One vector is turned by the same rotation once a tick. Each row is the vector after some number of ticks, and that number follows the row.
The counts run from 0 to 312.
[ 17  17  -6  15   6   6  -6  -9  16  -1  -9  12  -3  16 -16  14  10  -3
 -12   4  15 -13  -2  10 -10  -2 -10  29  -4  -3 -23  -3  -6] -> 177
[ -6   2  -2  24   4  12 -11 -12 -11  10 -16  -2  -2  11  -2   2  -4  -6
 -23   9  -1  -2 -14  13 -20  -8 -13  -7 -13  -3 -21 -24   2] -> 268
[ -4  -1   1  25  -9  18 -20   4  -2   6 -10  -4 -11   9  28  -5  -4   0
 -11  -8  -4  -6 -12   8   0   8 -22  11  -6  -6 -20 -18   8] -> 203
[ 12   0 -10  -5  -4  13 -27  27  11  -3   0  11  -7  13  -5   3  19   1
   8   7  11   5  -8  11   6   1 -21   8 -15   6 -13 -10  -8] -> 93
[ 19   5   1  -1  14  14 -12  -1   7  -3 -18   8  -5   5  -3   9   0  -6
  18  -5  -4 -20   5  18   5  -9 -22   7  -5 -18 -12 -15  20] -> 254
[ 15  10  -8  -3  -4   9 -33   7  -6   4  -2   1  -9  31   2  -2  -4  -5
   8 -10  -1   0   0   2  21   9 -19  10 -23  -3  -5  -6  11] -> 291
[  8  11  -2   6  25   6  -7 -19   2  15 -11  27 -21  13  -3  -6   4   3
 -21   5   2  -7   5   8  -2  -6 -19   3  -8 -16   6  -6   6] -> 110
[ 12 -12   2  26  -3  14  -9   0   5  -1  -9   9  -9  21  13   0   4   2
  -9   9  16  -7   5   8   3   6  -8  28  -1 -14 -24  -2  13] -> 209
[  5 -12 -19  17  13 -14 -14 -10  -2   4  -5   3  -2  11  -5  12  -5 -24
  17  21  12  -1   1  16   9   4  -8  12 -13  -7 -18  -6   8] -> 218
[ 12  -4  -6  12  10   3 -35  -5   0  -3  -6   4 -10  12  -9  13  14 -16
   4  19   2 -11   9   8 -10  -3  -8  22  -6 -20  -8  -3  -6] -> 25
[ -2   1 -19   5   3  12 -13  -8 -14  10 -10  10   3  31  11  -7  -5 -15
 -20   7   2   1  12   8  11  -2  -1  -1 -15 -18 -24  -5   9] -> 73
[  0 -13 -17  10  -5   9 -22   6  -1   3   2   1  -9   2   6   3  -5 -12
  11  24  16   7 -13   5  13  13 -21  17 -10  12  -6 -20  -8] -> 282
[  5  -9  -3  12 -12  17 -11  -2  11 -11   3   8 -13  10  -4  -1  16   3
  13  27  20 -11  -9  14   1  -4  -7   5  -9  -5 -26 -13 -12] -> 88
[  3  -5 -11   8   6  18  -4  -1   1  15   0  11  -4   8  15  -8 -10  13
  -4  -8   2 -12  -9  12  10  -3 -22  -2  -4   3  -7 -42  10] -> 197
[ 18   6  -9  16  -2  21  -8   3   4  10 -14   2   9  14  -6   3 -16   2
  17   1  10  -8 -19   5  -6   5 -15  -3  -9   3 -22 -26   9] -> 133
[  7  10 -14  -7  16   9 -23   1  -4   8 -23  -1   8  19  -3  10  -5 -11
 -13  -7 -10  -4  12   9   8  -1 -15   9 -12 -16 -12 -16  12] -> 259
[ -7  -8  -7   0   6  12   4  -8  10   4 -18  19 -14  -6   9   5   9  -6
 -11  13   4 -14   2  25   2 -13 -12   8  -4  -5 -29 -15  11] -> 119
[ 12  14 -15  17   7  10 -30  -3   2  13 -16  19 -17   4   6  -5  -4   7
   8  22  -2 -21  -8   4  -7   4  -5  -9   0  -5 -17   5  -5] -> 167
[ 15   0 -18  17   4   0 -24   2  12  12  -6  13 -10   3   7  -4  -1  21
  10   2  -7 -25  -9  15   4  -1  -5  -6 -12  -4 -22 -14   5] -> 165
[-12  -9 -11  -5  11   4   2  -5   9   9 -23  20 -16  -9  10   8   6  -6
 -15   5   6  -6  -2  24   3  -9 -15   6  -9  -7 -25 -10  13] -> 118
[-18  -5 -17  12   7  18  -6 -13 -12  13 -20   6  -8   5  -5   0  -1 -12
 -18   6  13   7 -17   8 -11   5 -15 -11 -15 -13 -20 -12   2] -> 270
[ 19  13 -14  24  19   3 -14   0  25   1 -16  10  -6   8  -4 -11   7 -15
 -10   8   7  -4  -6   5 -11  11  -9  -5 -12  -9 -14   1  -4] -> 173
[ -2   2 -19   3   2  23  -8  -2  -4  15   4  16 -11  25  28 -17  -1   3
  -2   7  14  -2  -1   5  23   8 -10   0  -2  -5 -10 -13  -8] -> 8
[ -1  -3  -7 -14   3  32 -17 -14  -8   6  -1   6  -4   4 -10   2   8 -10
  -1  -4   7 -13 -10   7   4  -7 -24   4  -6  -3  -1 -38   0] -> 191
[ 13  -8  -5   2  -7   9  -8  16   6  -4  -2  12  -8  15   2  -4  -5   2
  19  13  12   7  -8  13  21   3 -23  -2 -24   3 -12 -17  17] -> 285
[ 11  -6   0  28  17  -6 -13   3  14   1 -16  10 -21  15  13  -7   4  -8
   7  17   7   6  -1  17   3   5 -15   5 -14 -23  -7   4  -1] -> 20
[ 21   5 -17  17  15   5 -20  -4  -6  12   9  31 -10  21   4 -14  -5 -12
  -4   4   3  -6   5   2  11  -2 -13  -1 -14  -9   9  -1   6] -> 295
[ -3   2  -2  15   8   2 -19 -17   0   9  -8   9 -19  -2   9  10   3  -9
 -29   8  -7 -12   0  14 -11 -15 -13  23  -5  -3 -11 -17  -3] -> 114
[ -2  11  -5  17  -6  12 -19  -5  10   3   5   5 -23   8   9 -11   5  -3
 -12   4  -2  -4 -23   8  -8  -5 -20  -5 -22   6 -12 -18 -21] -> 236
[ -6  -4 -22   3   4  27 -13  -6  -6  13   4  13 -11  17  21 -19   1  -3
   4   0  14  -5  -8   4  19   9 -12  -7  -7  -7  -4 -18  -8] -> 7
[ 16   0   5  12   5  10 -13 -10  27   2  -7   5 -29   2   4  -7   3   9
  -4   8   8  -3  -7   5   3   4 -16  22 -14 -11   3 -20 -14] -> 243
[  6  -8  -5 -12   2  13 -17  -4   6   7 -15  20 -16   1  -8  11  14  10
  -8  14   5 -12   0  15  -7 -18   3  11 -15 -13 -22 -14  -5] -> 311
[ -5   7 -12  11 -14  20  -8  -5   9  -5  -2  12 -16  -5   7   5  -7   0
 -19  -2  10  -5 -17   2   2   5 -30  22 -14   7 -18 -17  -9] -> 49
[  9  22 -16  10   0  11 -30  -2   4   8 -22  17 -17   9   4  -1  -7   6
   2  20  -5 -14  -4  -1  -2   5  -5  -4  -9  -9 -21  10  -5] -> 168
[ 19  10   0  14  13   2 -16 -12  14   3 -17   3  -8   8 -22  14   1 -14
 -11  14  10   0  -9   3 -17  -3 -15  20 -15  -3  -4 -15 -11] -> 179
[  8   7  -3   3  13   3 -10  -5 -13  18 -17   7  -2  27  13  10 -16  -9
  10  14  -2  -6   8  16  15  -6 -15  15   0  -1 -11 -12  18] -> 66
[  5  30 -12   1  10  10 -23  -5  -9   2  -5  19 -16  17   3  -3   2 -16
  -4   2  -6  -7   5   3   9   0 -31   1  -6  -6   4   2  -3] -> 104
[  1  15  -5   4   3  21  -7  -5   7  16 -16  22 -19   6  -2  -8   1  15
 -21  16  14   0 -18  -1  -9   4 -22  -1  -7   7  -6 -15  -8] -> 46
[  7   1  10   2  -3  26   2  -2  12  -5 -11  13 -19   2   8   1   8  -3
   7   2  16 -10  -8  12   6   2 -26  25   0  -4 -13 -10  15] -> 55
[  4  10 -13   9   0  10  -4 -16  18   3  -1   2  -6  12 -11  -6   0  16
 -23   1   3 -13 -11   8   5   1 -12   0 -16   4 -18 -33  -5] -> 43
[ 18   5 -11   4   0  14  -4  12  10   8 -21   3  11  20   4   5 -18   5
  -1  19   8   3  -3   7  12   5  -9   3  -9   6 -24 -24   7] -> 131
